Where one turn sends some rows of the set: a few examples, then the rows asked:
Goki: [  3  -1   5   6   7  -7   3  -2  16  -2  -3  -3  -2  -1   5  -5  -3  10
   8   4   3  -7   4  -8  -7  -6   9  -1 -23  -4   2  -3]
Bel: [  4   0  -1  -4  11  -3  -4  11   9  -5  -4  -4  -6 -10   2  -1  -2  12
  -2  -1  -3  -3  16 -20  -3   1   5   3  -7   0  -3   3]
Zupip: [  2  -9   4   1  -3   4  -7  -6   7  -9  -1   6   0  -2  -9  -9  -6  17
 -14   6  -2  -2   5  -7 -15   3   1  -2 -12  -6  -5  -2]
rafep: [ -6  -1   3  -4   4   3   0   2   2 -10  -6   0  -9   0  -1  -6   2   3
   4   7  15   2  10 -20 -12   0   4   6  -3   0  -8   1]
sek: [  6  -7  -1   2   6  14  -6   1   5  -8 -10  10  -9  -4  -7  -5 -12  10
  10  14   7  -3   2 -11   0  -4   2   0  -9   0  -9  -4]
Madug: [  4  -5   5  -3  -3   5  -1  -9   9 -11   3  -1  -3   0   1 -11  -8  17
 -10   9  -2  -1   9 -10 -14  -4   3   1 -10 -10  -1  -2]
sagi: [  1  -3   2  -2  10   9  -5   5   5  -2  -5   4  -9   1  -7  -9   2   1
  -6  -2  17   1  14 -14  -8   0   4   6 -10   4  -7   4]
befen: [ 12 -10   0   2  15   3  -6  -4  14   0  -6   0 -14 -12  -7  -8  -4   4
   4  -2   1  -5   3  -8 -11   0   9   4 -11  -2 -14  -2]
genas: [ 10  -4   0   0   9  14 -10   2  15  -6 -11   3 -12  -3  -3  -1  -7   9
  -3   9   5   1  14 -12   2  -3   0   1 -11   1  -9  -7]
mak: [  1  -2   2   0   8  -9   7  -1   3   4   5  -1  -6  -9 -10  -5  -7   9
   1  -3   3  -2  -1  -3 -14   0   0   9  -3  -4  -9 -11]
duv: [ -3  -2  -9   1   9  -5   8   8  10   6   8   1  -5  -3  -1  -7  -9  10
  -7   1   3   1  10  -9 -12  -4   0   6 -12   1  -4  -7]
nuzi: [  1  -5   6   1   0   2   2  -8   7  -8   3   9   4   1  -5 -14  -7  16
 -11   7   2  -3  14  -7  -3  -6  -3   1 -13  -2  -6   1]
viz: [  2 -12  -9  10   9   0   3   8  13  -3  -5   3  -3  -5  -5  -7  -2   7
  -2   5   4  -1   2 -19  -3  -3   6   5 -11  10 -12  -2]
poz: [ 12  -1   6  -6   9  12 -12   0   8  -8  -9   2  -9  -4  -8   0  -4  12
   5   5   3   0   7 -12   3  -2  -1   5  -3  -5  -6  -4]
Dife: [  2  -3   5   3   5  -4  -1   7   9   1  -9   5   3  -1   0   5  -4  15
   3   3   0 -12   1  -4 -14   3  11   4 -15   0  -6   0]
zov: [  1  -6   2  -3  -7   2  -3  -5   9   2  -3   3 -10  -2   4  -5 -15   8
   5   7   2   4   4   1 -10 -11  13   6 -14  -3  -9   0]
reben: [  0  -3  -3   0   3   5  -3   1   1  -4  -9   2 -17   1 -15  -6  -6  -1
  -1   6  12  -1   4 -14 -13  -2   8   4 -13   2  -7   5]
lif: [ -4  -1   8  -6   3   5   1   1  15  -9  10   6  -9 -10  -3  -1 -12  12
   0  -1   5   2  11  -2  -4  -9  -1   3  -4  -4  -2  -1]
sono: [  9  -2   2   0  -1  12  -5   4   3  -5  -8   1  -5  -1  -1  -1  -8  10
   3  12   6  -1   4 -20   6  -3   4   2  -7   2  -6  -6]
vobuf: [  0   0   7  -2   9   2  -1   0   3 -10 -10  -6 -17  -5  -9  -7  -7   1
   0   3  12  -2  11  -9  -9  -4   0  10  -3  -1  -8   7]
ludi: [  9  -3   5   8  11   3   8   6  17  -3   0  -3  -4  -3  -2   2  -4  17
  -1   0   5  -7   1  -4 -11  -6   9  11 -10  -1   3  -3]
sil: [  8  -7   7   2  -2   4   2  -9   3  -4  -2   4   1   2  -7 -11  -9  18
 -11   8  -1  -3   7  -2  -8  -6   3  10  -7  -3  -8   2]
ded: [  4 -10   5   6  -3   7  -6   4  12   2   1   1  -6  -6  -8  -1  -5  10
 -11  -3   5  10   3   0  -5  -4   5   8  -7   3  -5  -7]
Sor: [  3   1   1  -5   4  -9   3   4  -1   8   2  -5  -3  -6   7  -7  -8  10
  -1  -2   1  -1  10  -8 -14   1   6   6  -8  -4  -4  -8]
luf: [ -3  -3   5  -6  -7  -7  -5   4   4  -8  -4  12   2  -4  -1  -4  -4  12
   1  -1   3   6   5  -7  -2  -3   7  -1 -12   5  -4  -5]
Tatep: [  4  -1   2   1   7   1   5  -1   0   2   5   0 -11 -11  -8  -1  -7  11
  13   7   2  -9   6 -17  -5  -4   9   6  -3  -5  -9   2]
mavep: [ -4  -3   9  11  10   0   1   4  18   2   3   0   0  -6  -6   5  -3  11
   1   1   5 -12   6  -5  -6   0  -1   1 -15  -4  -5  -3]
Dima: [  0  -5  -5  -2  10 -11   1   4   8   1  -2   5  -5  -8  -4 -14 -12   5
  -2  -4   1  -3   1  -2 -15  -1   1   1 -16   0  -8  -7]

sek turns into poz
Zupip turns into sil
luf turns into ded
And these:
sagi turns into reben
duv turns into Dima
Dife turns into ludi
Bel turns into viz

